(in the rows, 128 means zero)
Rotation paths and how fast each direction turns (deg/step):
Each turn is a multiple of 5 degrees from 10 to 175, or 0.
Each row of a path follows its step; steps can be skipped.
Path 1:
step 0: [122 132 129 127 123 135 129 127 123 137 129 125 132 120 123 124 126 117
 122 132 127 123 119 124 130 120 132 125 131 118 122 136 124 127 119 132
 130 130 138 129 139 130 130 125 135 131 127 120 129 138 116 135 126 123
 129 135 130 123 123]
step 1: [132 117 121 127 132 126 121 117 129 124 125 127 123 131 126 125 122 144
 131 137 129 137 130 125 131 125 123 127 123 132 125 133 136 124 123 132
 126 131 125 126 141 133 127 122 130 135 132 130 141 134 129 130 139 129
 119 129 129 129 130]
step 2: [137 139 127 135 129 135 123 127 127 134 131 133 121 133 123 136 122 123
 123 127 132 127 131 136 131 139 119 129 130 120 138 129 132 128 125 119
 122 123 135 134 134 126 124 127 143 124 117 123 135 125 125 130 128 130
 130 131 131 132 132]
step 3: [127 134 121 130 138 139 127 122 132 122 137 134 122 134 134 130 124 128
 134 130 111 131 129 127 127 126 132 122 119 131 120 127 128 130 121 130
 130 140 127 122 131 123 128 136 132 126 127 132 123 137 123 125 118 125
 123 121 129 133 130]
step 4: [122 130 133 126 126 136 132 133 127 135 129 122 131 126 124 135 118 130
 119 124 133 130 124 122 127 131 138 127 127 124 137 135 121 132 123 133
 121 136 127 127 132 126 133 111 133 138 124 125 125 127 127 114 129 128
 118 129 130 130 129]
step 6: [123 130 123 134 132 137 131 117 133 131 130 130 129 125 127 124 133 118
 130 129 126 126 138 129 126 125 127 137 141 127 137 129 122 127 128 131
 122 126 130 134 145 132 123 124 134 127 130 129 133 136 131 122 132 122
 125 138 131 132 137]
step 7: [130 133 117 139 133 127 125 121 134 127 133 127 134 128 130 120 123 138
 140 122 125 134 129 124 131 136 132 118 120 125 133 131 136 116 131 127
 129 131 134 121 130 130 137 127 129 133 116 129 135 124 129 125 120 124
 130 127 132 130 127]
step 10: [122 130 136 127 123 124 134 127 132 131 123 124 132 117 134 129 125 135
 127 125 116 116 131 118 124 122 129 131 132 124 136 129 129 128 134 132
 138 132 132 134 139 132 119 127 124 132 122 120 129 127 123 116 134 122
 125 133 128 129 133]
step 15: [128 128 136 129 132 114 138 123 124 124 127 135 121 125 124 127 121 133
 122 138 123 126 127 123 136 128 134 128 120 127 119 117 121 133 122 123
 128 119 131 137 136 131 121 132 135 126 125 131 133 134 123 128 126 128
 130 125 126 137 131]
Directions:
[130 128 129 129 129 126 130 131 129 127 130 128 129 128 128 127 130 127
 130 128 129 128 128 127 128 128 129 130 126 130 129 130 128 127 129 129
 131 127 129 131 127 128 127 126 126 125 128 128 128 128 129 127 130 124
 129 127 128 128 127]
20
Path 2:
step 2: [130 128 127 119 121 124 122 134 129 135 125 128 131 132 123 121 126 138
 127 120 131 129 116 130 129 137 122 131 135 125 124 123 139 126 125 121
 132 128 124 124 119 120 126 132 127 125 128 134 128 127 126 121 141 130
 123 129 136 135 126]
step 3: [136 122 130 131 125 117 120 123 128 122 133 129 130 132 132 120 133 135
 124 118 135 125 123 134 128 128 122 127 136 124 118 125 137 124 127 129
 126 116 121 135 127 127 123 125 126 132 126 132 123 126 130 124 128 134
 136 116 128 133 133]
step 5: [129 128 132 123 123 129 124 129 135 132 130 123 133 139 128 120 118 126
 128 119 131 127 115 126 132 130 123 127 124 130 124 126 128 133 130 124
 123 117 120 119 116 134 140 118 124 122 127 134 132 135 132 127 131 130
 129 130 128 127 128]
step 7: [128 127 123 128 130 121 128 134 132 120 131 132 131 131 131 127 132 142
 127 125 130 129 113 133 135 127 116 124 129 128 121 135 127 127 133 128
 129 125 117 134 128 114 127 126 131 127 121 140 123 131 125 126 127 123
 129 122 132 124 135]
step 9: [127 133 129 121 125 134 121 132 122 131 127 123 124 134 123 124 131 127
 127 121 129 119 118 129 129 121 117 127 123 129 123 131 133 126 123 133
 126 119 112 122 121 128 129 127 125 122 132 126 136 129 122 125 138 125
 132 130 119 123 130]
step 10: [130 132 129 120 116 122 122 137 117 123 129 128 127 130 127 120 121 142
 128 119 134 133 120 136 134 126 127 120 127 136 126 127 134 131 127 123
 132 128 124 122 120 126 122 129 121 130 124 130 131 132 130 123 134 127
 132 127 133 128 132]
step 11: [131 129 131 129 126 116 120 130 127 121 130 121 130 129 134 120 131 132
 128 120 124 134 119 133 124 126 119 132 122 128 118 127 133 126 121 125
 122 130 124 134 120 125 125 129 128 129 124 137 124 121 129 125 128 130
 122 111 129 124 130]
step 14: [129 127 128 120 122 129 123 130 132 126 132 126 128 134 134 118 132 140
 125 119 138 123 123 131 128 132 128 127 129 122 121 120 141 122 124 126
 130 126 119 121 125 129 124 130 132 130 132 139 134 129 131 123 133 135
 124 128 136 123 136]
step 15: [131 128 125 123 126 115 125 120 130 122 136 127 130 130 130 122 125 139
 139 115 136 125 121 140 124 125 122 129 128 127 131 128 129 124 128 130
 124 123 113 135 131 123 129 124 128 126 120 134 122 129 129 131 124 129
 129 124 127 128 132]
Directions:
[129 126 127 130 128 126 127 129 126 127 129 130 128 127 129 127 127 131
 128 128 128 131 129 129 130 129 132 128 129 127 128 127 130 126 128 129
 129 128 127 128 129 127 129 129 130 128 131 129 129 129 128 127 128 127
 129 124 128 125 128]
95
[129 127 128 128 129 128 129 127 129 129 125 128 127 127 126 127 129 128
 129 125 128 130 128 129 126 128 127 128 129 130 128 128 128 127 128 127
 127 129 130 129 129 122 129 129 127 130 127 130 127 125 128 128 126 130
 129 126 130 129 128]
85
[130 132 129 128 127 127 128 128 126 128 127 129 129 127 127 128 126 129
 127 128 128 128 131 128 127 129 128 130 126 126 125 129 129 126 128 127
 127 127 130 128 127 129 126 129 128 126 127 128 128 125 129 127 130 128
 129 127 129 130 127]
35
[126 128 128 128 128 130 129 129 128 128 130 128 126 129 129 129 131 127
 126 126 128 128 129 127 128 129 127 129 127 128 128 129 128 128 126 128
 129 130 126 127 128 129 129 130 131 127 129 128 127 125 124 124 128 129
 126 127 129 126 129]
145
